(in the rows, 128 means zero)
Each path is a new rotation, seen through one point. The rows after it are directions, each followed by how far the rotation turns it, in deg/step (0 if it stays put).
Each turn is a multiple of 5 degrees from 10 to 175, or 0.
Each row of a path follows its step; steps can be skipped.
path 1
step 8: [129 134 133 117 129 122 131 123 116 134 128 131 127 119 118 126 139 124
 115 125 124 134 117 133 129 122 128 131 132 141 121 124 136 133 125 115
 136 133 139 130 119 130 128 125 120 131 112 117 126 131 125 118 130 122
 133 126]
step 10: [134 127 144 127 123 137 123 135 131 121 128 124 121 128 121 129 128 141
 124 134 120 137 119 143 127 126 117 130 125 132 124 134 128 127 130 118
 129 133 140 123 124 131 131 123 126 131 122 126 122 118 115 134 124 122
 144 137]
step 14: [134 120 127 134 129 116 117 122 130 132 128 126 130 126 115 139 143 130
 128 131 130 134 129 129 136 116 121 126 131 135 130 127 129 127 130 118
 138 133 135 126 115 131 130 125 135 133 119 124 117 118 115 124 126 116
 126 134]
step 23: [124 130 135 121 126 123 128 122 121 124 129 119 125 125 128 131 135 136
 133 129 134 125 122 140 134 130 119 130 119 127 130 129 136 133 118 122
 146 128 141 131 118 135 133 129 120 124 129 125 126 122 120 113 133 115
 140 127]
step 26: [147 124 136 123 125 116 131 130 123 134 129 126 138 129 112 134 134 137
 118 131 128 133 128 140 129 129 120 132 125 131 127 124 134 137 133 114
 131 134 137 119 122 134 131 130 128 129 124 132 118 118 122 128 132 115
 131 131]
step 31: [128 125 130 135 127 131 123 124 129 135 120 129 127 117 117 124 134 134
 129 121 124 136 122 141 130 131 120 126 131 141 132 124 144 123 138 123
 130 125 131 124 114 115 125 123 126 132 120 122 123 119 121 119 130 122
 135 140]
step 36: [122 131 140 134 125 129 131 132 128 132 128 132 125 133 120 134 136 129
 123 126 122 132 118 135 132 126 116 123 122 141 135 130 132 133 127 133
 149 119 135 117 127 133 135 136 133 122 121 125 121 117 125 139 128 115
 133 132]
step 37: [130 133 138 126 138 123 127 135 124 137 128 134 128 123 123 127 129 131
 118 128 125 137 128 135 130 123 120 127 122 135 133 135 146 135 126 119
 147 130 137 120 124 132 123 121 136 131 116 126 117 124 133 135 131 118
 131 129]
step 42: [123 128 130 126 121 125 131 130 131 137 123 129 130 130 111 130 124 132
 121 131 122 130 122 147 127 134 127 135 127 137 125 123 145 127 132 117
 139 121 129 128 122 131 126 136 113 130 132 131 121 117 118 124 132 126
 138 136]
step 45: [122 126 131 129 121 132 124 127 131 131 121 120 123 136 121 139 135 142
 118 126 136 122 128 132 127 120 130 121 125 134 124 122 134 128 130 117
 141 129 132 119 119 134 131 132 124 137 112 130 130 115 120 119 129 120
 121 131]
Speeds:
[127 129 129 130 125 129 128 130 129 130 129 127 125 128 128 127 129 129
 130 127 124 130 128 126 126 128 127 128 129 126 129 128 128 129 127 127
 127 127 127 134 125 131 126 126 127 129 131 129 128 128 127 125 131 128
 127 132] | 35
[129 127 127 128 127 129 127 126 130 126 131 125 130 129 128 128 128 129
 126 130 129 128 127 128 127 125 128 125 131 127 126 126 127 130 128 127
 125 131 129 127 129 131 128 125 128 129 124 126 131 129 127 128 133 129
 128 128] | 60
[127 129 127 129 125 129 130 127 132 128 127 128 130 125 128 126 130 129
 126 126 128 129 128 126 127 126 130 126 126 128 127 130 129 130 129 125
 128 129 127 127 129 125 128 130 123 128 129 126 129 127 131 127 127 130
 124 129] | 110
[127 129 128 126 124 127 125 127 127 129 129 126 127 127 127 130 125 125
 127 129 129 130 129 128 130 126 130 130 127 127 130 127 128 128 129 127
 126 124 128 126 129 125 128 127 132 128 129 128 131 125 126 125 128 129
 126 130] | 25
[125 128 129 127 128 127 128 125 128 126 129 126 126 130 127 128 131 125
 128 129 129 127 125 126 128 126 130 129 128 128 127 131 125 127 124 128
 127 129 127 130 125 128 127 128 128 131 126 128 128 127 128 124 124 128
 126 125] | 70
[127 129 127 127 126 126 130 128 126 129 127 128 130 128 126 131 130 129
 126 129 127 128 128 128 133 128 129 127 131 129 124 125 125 128 127 130
 131 127 128 130 128 130 132 129 127 125 131 128 129 127 128 128 129 129
 125 128] | 120
[123 128 127 126 127 127 129 126 128 127 130 127 128 131 128 127 127 128
 126 127 127 128 129 129 130 130 127 130 129 126 132 127 129 132 128 126
 130 128 126 129 130 128 129 126 126 130 131 126 126 127 131 130 130 127
 128 125] | 20
[128 129 130 128 130 129 129 129 127 126 125 127 125 127 131 129 128 132
 129 126 131 129 129 130 130 128 130 128 125 124 124 127 129 129 127 129
 125 130 129 128 129 128 128 127 130 130 130 129 127 124 129 128 129 129
 127 127] | 65
path 2
step 3: [140 125 141 129 134 129 135 130 139 127 128 126 136 135 128 125 131 139
 130 129 137 136 136 126 128 120 126 126 134 120 120 131 120 131 130 118
 119 116 144 120 123 133 132 124 129 124 126 120 137 133 133 119 128 122
 129 142]
step 5: [117 132 121 125 118 133 120 133 130 113 134 135 128 122 122 134 126 136
 120 124 133 125 129 130 137 131 131 132 125 130 114 129 137 130 126 132
 132 152 135 132 137 128 126 123 124 117 135 129 125 134 127 127 135 130
 121 129]
step 8: [133 123 133 131 131 140 130 127 115 144 128 145 130 117 133 133 126 136
 130 124 138 134 133 138 136 118 120 130 124 122 119 131 130 131 133 133
 130 137 138 128 135 128 120 123 138 117 125 133 129 136 128 128 127 134
 125 127]
step 17: [121 129 125 133 136 130 125 122 124 119 136 128 124 124 124 124 136 138
 128 129 133 126 124 115 125 128 138 130 128 139 138 129 119 121 151 128
 128 115 130 121 129 118 127 131 119 134 126 134 129 128 116 131 120 129
 121 136]
step 20: [128 134 124 122 120 119 121 128 120 121 124 123 138 126 121 119 127 133
 129 135 133 126 124 138 126 131 121 135 124 140 137 116 121 141 137 131
 135 123 122 131 136 129 128 128 120 126 123 135 130 122 125 122 114 135
 138 138]
step 24: [140 143 123 123 137 125 132 134 115 125 132 125 122 125 135 135 133 117
 125 133 140 126 131 113 134 137 137 123 119 124 117 130 130 129 127 120
 135 131 126 126 125 133 133 127 122 121 133 140 128 134 129 132 136 127
 124 122]
step 27: [127 136 138 133 135 126 133 125 114 125 122 127 140 118 125 127 123 131
 126 129 126 121 122 126 138 129 139 133 134 139 125 133 141 127 134 131
 129 133 125 130 128 124 119 123 126 124 125 144 123 136 123 125 142 129
 130 111]
step 40: [135 128 127 127 132 123 140 120 135 134 126 129 117 134 130 122 123 142
 138 133 133 121 124 132 137 129 124 117 128 133 121 124 119 124 125 132
 118 133 122 135 144 126 133 120 128 125 136 129 137 128 115 135 137 135
 134 125]
step 43: [140 128 118 132 124 137 143 128 120 131 127 127 126 142 135 127 131 135
 123 126 126 122 135 125 129 129 117 131 134 133 134 135 128 122 131 122
 129 123 117 124 137 128 142 114 122 124 136 135 137 138 138 130 130 124
 127 125]
step 45: [138 126 138 127 127 129 123 130 138 129 120 126 143 126 128 131 122 136
 125 131 139 119 114 134 123 135 125 120 126 135 123 116 128 128 127 124
 120 136 130 133 112 130 125 125 126 112 123 124 130 120 128 127 133 132
 123 140]
Speeds:
[130 127 127 128 130 129 128 127 126 128 128 127 124 127 126 130 126 126
 134 132 132 128 128 129 128 127 129 126 126 126 128 128 126 129 128 130
 127 129 129 126 129 125 128 131 127 130 128 131 128 126 128 129 127 130
 127 127] | 160
[131 128 128 128 129 129 127 130 129 127 129 130 126 129 126 129 129 127
 128 127 126 130 128 128 129 125 128 132 129 127 126 126 128 133 129 129
 126 131 128 127 131 131 127 127 128 131 127 128 126 128 132 127 127 126
 127 130] | 140
[127 131 129 128 129 128 129 129 129 129 130 130 126 128 130 129 127 125
 127 127 127 128 129 126 126 128 132 129 124 131 128 129 127 125 125 127
 130 125 126 127 129 129 128 131 128 130 124 129 124 128 130 129 129 129
 127 127] | 145
[128 130 125 130 131 130 126 128 128 129 128 133 127 127 128 129 128 127
 127 127 128 127 125 127 126 127 123 129 127 128 129 128 125 129 127 129
 131 127 132 128 125 128 129 128 127 129 128 130 128 130 127 124 128 128
 129 130] | 85
[131 126 129 129 127 126 129 129 132 129 126 128 126 126 127 129 129 127
 128 128 127 130 127 129 125 132 126 130 126 132 127 126 128 128 130 131
 127 124 127 127 128 127 130 127 126 127 127 127 129 125 126 129 128 127
 129 132] | 130
[127 129 130 129 130 129 130 132 126 127 128 132 128 126 124 127 128 127
 126 130 126 129 130 129 131 129 129 129 127 126 129 130 127 127 127 130
 127 129 128 126 127 126 129 131 128 123 130 127 127 127 128 128 127 126
 129 127] | 130
